One turn moves each row of this set onto another row. After a few examples, where does it send each row asked below?
Q: [ 27   1 -23 -25  -7  -3 -12 -29  12 -30  22 -18  -6  23  -3   2]
Y: [ 28 -26  13   6  -8   5  12   5  -8  26  10  25  24  -2   7   8]
D: [  1   3  -6 -28  22  -3 -11 -15  13 -36  13 -26 -13  11  -4 -11]
K: [  5  -4   0  24 -25  13  13  27  -8 -21   7  10   9  -7 -36  25]
P: [  2  -6  14 -40  30  14  -2 -22  19 -18  26 -22  -6   0  -9  24]
G: [ 14 -32  20   7  -5   5  23   9   3  13 -13  28  19  -3 -19  14]
F: [-18   2  -7 -21 -40  10  17   9   2   1 -21   4  17  36 -13   5]
B: [  8 -10  -6 -43   5   9   0 -37  16  -7  24  -2  13  23 -20  42]
S: [ 27 -24   4  13   9  17  24   0 -11  27  17   4  12 -19  -3  -7]
J: [ -3  -2 -20  25  -6  23  20  13 -24   0  23   0  16 -10 -42   9]
T: [-14  -9   7 -45  30  10   2 -29  17 -11  16  -7  11  15 -25  31]
Z: [ -9   0  -8  18   3  14   3  23 -34   9  35   5  25  -4  -7   5]
M: [ 14 -28  12  14  10  17  32   4   0  13  -6   7   9 -20 -28  -2]
E: [-21  -3 -11 -34  26  -8  -7 -21   9 -26  -1  -9   7  30 -24  -4]
U: [-30   6  -3 -15  -9  22  28  13   1  -5 -22 -22  -1  11 -24 -15]
H: [  4  -4 -28 -34  -4  -8  -8 -33   9 -19   9   0  14  42 -23   9]
N: [  0  -2  12  18 -17   5  -5  35 -19 -11  19  16  17   0  -2  19]
A: [ 11  10 -17 -16 -44  15   7   4  -9  10   9 -11  10  27  20  -4]
L: [ -3  13 -13 -11 -14  27  18   7  -9   4  10 -36  -7   1   8 -25]
W: [ 23  -4   1 -39   7  14  -4 -32  18 -14  34 -18  -4   6  -5  34]

Q goes to D
K goes to N
F goes to A
Now these:
G goes to Y
T goes to B

One turn moves each row of this set onto another row. After a few examples, where does it send each row asked below?
Saf: [-34  14 -65  13 -21  -6 -24  28  42 -31  39  23  14   8   9 -14  10   8
 -40   8   4  -5   5]
big: [-33  21 -28 -20 -18  35 -53   6   5 -20  19 -22   5 -12   7  -5  -9  -2
   3  23  29 -10  20]
Gufa: [-28  15 -36 -19 -15  -1 -23  25  18 -17  14  48  10  -4  12 -12   0   9
 -11 -33  20  -5  45]
nibem: [-25 -12 -10  26 -10 -30 -13  28 -22 -21  14  11   1 -19 -11   4   2  31
 -19  26  23 -10   3]
risi: [-19  -5 -29 -13 -19  35 -57   2   8 -33  35  -1  13 -36  25  16   3 -22
 -18  20  25 -13  28]
Fuf: [-18 -10  -7 -16 -20  -7  -9  38 -42 -19  37  19   2  14   9   6   9  23
 -33 -16  23 -35  36]
puga: [-23  10 -52 -13   3  -2  30  19 -15 -32  29  -9  16 -23  28 -12  17   7
 -35  27  12  -5 -18]
sirib: [-16  10 -21   4 -27  27  23   5   9 -16  33  -6  20 -28   0   6  -7  23
 -40  39  28  16  44]
maki: [-22  -3 -27  -7 -31  35 -48  -5   5 -31  19  -7   1 -21  12   0  -8 -21
   3  15  23  -4  24]
tifor: [-28  22 -25 -28   2  16 -29  26  24 -15  36  46  28  -5  14  12   0  15
 -31 -32  20 -15  42]
nel: [-13 -15 -42 -21  25  54 -21  30 -22 -20  38   9 -15 -18  18   2  27  -4
 -31  -1  17  -7  -2]
ketib: [-30   1 -61   8 -17   8 -24  27  44 -32  50  26  14  19   1  -7  12   3
 -39   7   0 -11  11]
vifu: [-35  36 -29 -25  -6   4 -27  26  21 -10  18  37  21  -5  15  -5  -5  22
 -20 -34  22  -8  35]
Fub: [-22   2 -32 -23  -8   9 -24  24  19 -21  31  54  16  -3  12   5   5   2
 -22 -31  18 -12  53]
Migu: [-16 -13 -52 -20   7  14  35  19 -16 -32  40  -6   7   2   9 -12  22   0
 -25  31   8 -11  -4]
fumo: [-20  14 -40 -10  10  40 -18  20 -23 -16  14  -2 -15 -32  28 -12  13   8
 -24 -14  19   8 -23]
zef: [-14 -10 -51 -11   9  33 -18  28 -26 -23  18  10 -22 -32  25 -12  28  -6
 -23  -3  21   3  -5]
tal: [-15  -1   9 -12 -19   9 -10  24 -36 -20  43  20  12  14  14  17  -2  25
 -40 -28  17 -32  23]
fepeb: [-20  10 -30 -20  25  62 -21  20 -18 -15  32  -2  -7 -18  21   4  13  10
 -33 -13  16  -3 -19]
gub: [-29   9   8  23  -1 -13 -18  17 -13 -17  24   4  17 -23  -3  22  -8  42
 -33  15  20 -12 -14]
fidap: [-32  18 -30 -24  -5  36 -61  15   6 -21  36 -16  17 -28  18  14   1  -4
 -17  30  31 -20  24]
Nune: [-14   7 -25   4 -27  25  20  10   9 -16  36  -4  20 -31   2   6  -3  22
 -41  43  29  14  47]
Maru: [-16 -37  -5  20  -2  -9 -14  25 -18 -25  35  20   1  -3 -20  20   7  20
 -23  26  16 -18  15]
Suf: [-13  -8 -31 -16   9  37  35   2  -9 -35  51  -3  17   4  11   6   9  -1
 -36  14  -1 -10 -15]
Nosa: [-19  15   6  -7 -25  -8 -12  25 -37 -19  32  16  14  -8  27  14  -3  30
 -44 -30  22 -27  15]
sebu: [-18  13 -33 -10   5  22  31   1  -8 -35  39  -7  27 -21  32   5   7   8
 -46  11   5  -4 -28]
voli: [-20   5 -10 -11 -26 -23 -11  38 -43 -18  26  17   6  -6  24   1   8  28
 -36 -16  28 -30  26]
Buli: [-36  25 -55  14 -20   3 -26  19  48 -28  42  19  22   6  12  -6   3  13
 -47  -1   2  -5  -5]
pesa: [-17  10 -21   2 -24  30  20   6   9 -14  35  -8  22 -25  -3   7  -6  25
 -40  40  29  14  45]
Vumi: [-16   7 -23   1 -24  28  20  10   9 -14  38  -6  21 -27  -2   8  -2  24
 -42  44  30  11  48]
rela: [-19 -16  12  19   7   8 -17  16  -9 -21  45  14  18  -7 -15  38  -3  32
 -38  15  13 -21   0]
Zuv: [-32  11 -50  10 -14  17 -26  18  49 -30  53  22  22  18   5   2   3   9
 -46  -1  -2  -9   2]

sirib goes to Nune
voli goes to Fuf
Now these:
fidap goes to big
sebu goes to puga
rela goes to gub
zef goes to nel
ketib goes to Zuv
tifor goes to vifu

One turn moves each row of this set onto another row. After a few examples, where does it send each row asked below?
Tela: [  8   9  -6  -9  -3   1  12  24 -12 -32 -17  20  11  10 -16 -24 -27 -10
   6 -31   5  24 -17   7 -12  18   1]
Fipur: [  0   0  -6 -16 -21 -14   2  12   2  10  43   1  -4 -15 -17   0  16  -9
 -34  19   8 -18  14  -3   5  35 -18]
katu: [ -7  18 -13  17  -1   9  -1   7  28 -14 -29  -7  -6   3   9  33 -27  26
 -12  -6  28  -2 -16  -8 -37   0   2]
vezik: [ -6   2   5 -10  -4 -19 -24 -23   4  45  -7 -23  10  -1   6  -6   7  -6
  39  18  15   0   9 -18 -24  -3  -8]
kemob: [  0   6  -6   2  20 -17  22   1 -18 -28   4   8  41  20  10   0 -24 -10
   2 -20 -13  23 -18  14  -6  23   4]
kufu: [  8 -30  -1  33   7  21 -19  -7   8  13   9  -5  -2   1 -10  20  18  29
   3  11  -6 -18 -16 -13 -18  -6  23]
Kegi: [ -7  10  -7 -11  -3  -5  16  10  -3 -22 -24   7  21  21  -1 -26 -29  -9
   6 -19   6  39 -13  26 -19   6  -5]
fuzo: [  4  20 -11  -2  -8  13 -13   5  26  -4  23   3  -8  26  -6  24  -3  22
 -45 -17  13  12   5  15  16 -14  12]
niso: [ 17  -5   6 -11   0 -19  13 -22  -1   8  42   3  11 -25   5  23  -1  -8
 -19  26 -13  -5  13  15  11  36 -11]
gab: [ 13  13  -3 -12   8 -10   1  22 -10 -28  -7  12  27  20  12 -27 -19 -22
   1 -35  10  24  -6  12 -14  19  -7]
ditin: [  2  18 -14   0  -9  19 -17   4  12  -4  33  14  -5  31 -12  28  -3  26
 -38 -11  12   6  -6  10   8 -15  18]
lut: [ 10  -9   2 -23   8  -2   1  16   5   6  46  18  14   0  -9  -4  11  -4
 -34  21   5   7  17  18  18  28 -11]
riso: [-10  21 -16  -3   0  -9  14  17 -14 -42  -3   4  12  15   4 -20 -13  -4
  14 -29  -4  34 -10   7  -2  19 -11]
vuzi: [ 12 -11   1 -32 -13  -5   0   3   5   8  44  10  11 -17  -7  -7  16 -16
 -41   7   4  -4   3  11   2  21 -22]
basot: [ 12  10  22 -11  21 -28   0 -25 -11  23  -9 -25  13  14  17  11 -11  -6
  32  16 -10 -10  13 -11 -22  -8   7]
Lutiz: [-13  18  13  -7 -13 -26 -24 -19 -19  35 -17 -21  -4   0  -6  -2   3  -1
  36   1  11   0   9 -14 -24 -14   6]
fulon: [  5  -2 -13 -18 -20 -10   4   1  -4  14  41   4   8 -14   3  -2  28 -11
 -16  18   2   4  20  13   8  43 -20]
pomos: [  6   9 -12 -14  11 -15   4   2 -11 -25 -30  15  29   8   9  -6 -43  -5
   8 -21  19  27 -13  13 -16  -1 -11]
Zikog: [  2 -22  -2  31  -3  27 -23  -9   8  12   9   6 -17 -10  -2  19  21  17
   3  13  -2 -10 -23 -18 -20  -9  22]
rem: [-12 -11  14  -7   1 -26 -13 -22 -10  36 -14 -21   5  -2   9  11  28  -6
  30  24   6 -10  -2  -4 -23  -7  -5]
Zadar: [  9  17   9 -10  11 -26 -22  -4  -9  26  -8 -29 -11   4   8   4   7 -16
  39  -2   1   1  14 -28 -26 -10  -5]
ket: [ 15  11  -5   5  -1  11 -10  -1  14  -6  34  11   2  20 -14  27 -13  36
 -37  -9  14  -2  -2  15  10 -22  18]
suzuv: [ 15   4   3 -19 -18  -6  -7  -1 -12   4  34  -6 -17 -28  -3   3  11 -12
 -34  14 -14   1  12  10  12  30 -25]
Les: [ -6  12 -18  27   2  11   2   5  31 -11 -35 -14  -2  -8  16  21 -24  22
 -10  -8  25   6 -17 -16 -25  -2  -3]
fugim: [ -3   8 -20  25   2   2   9   2  20  -9 -23 -15   6  -1   0  40 -28  33
 -11  -6  23   0 -20   1 -32  -5   3]
Kado: [  8  16  17 -11 -10 -22  -7 -20 -20  34 -22 -23  -4  -4  19 -11   3 -15
  31  15   8   3   7  -4 -25 -15  -7]
Fosok: [  7 -26  -9  22  -3  26 -19 -13  11  18   7   0 -14  -6   1  13  34  14
   1   3  -8  -8 -16 -20  -9 -20  19]

fuzo goes to Fosok
kufu goes to fugim
Now these:
basot goes to kemob
katu goes to ditin
rem goes to pomos
fulon goes to Kado
riso goes to suzuv
Tela goes to Fipur
vuzi goes to vezik

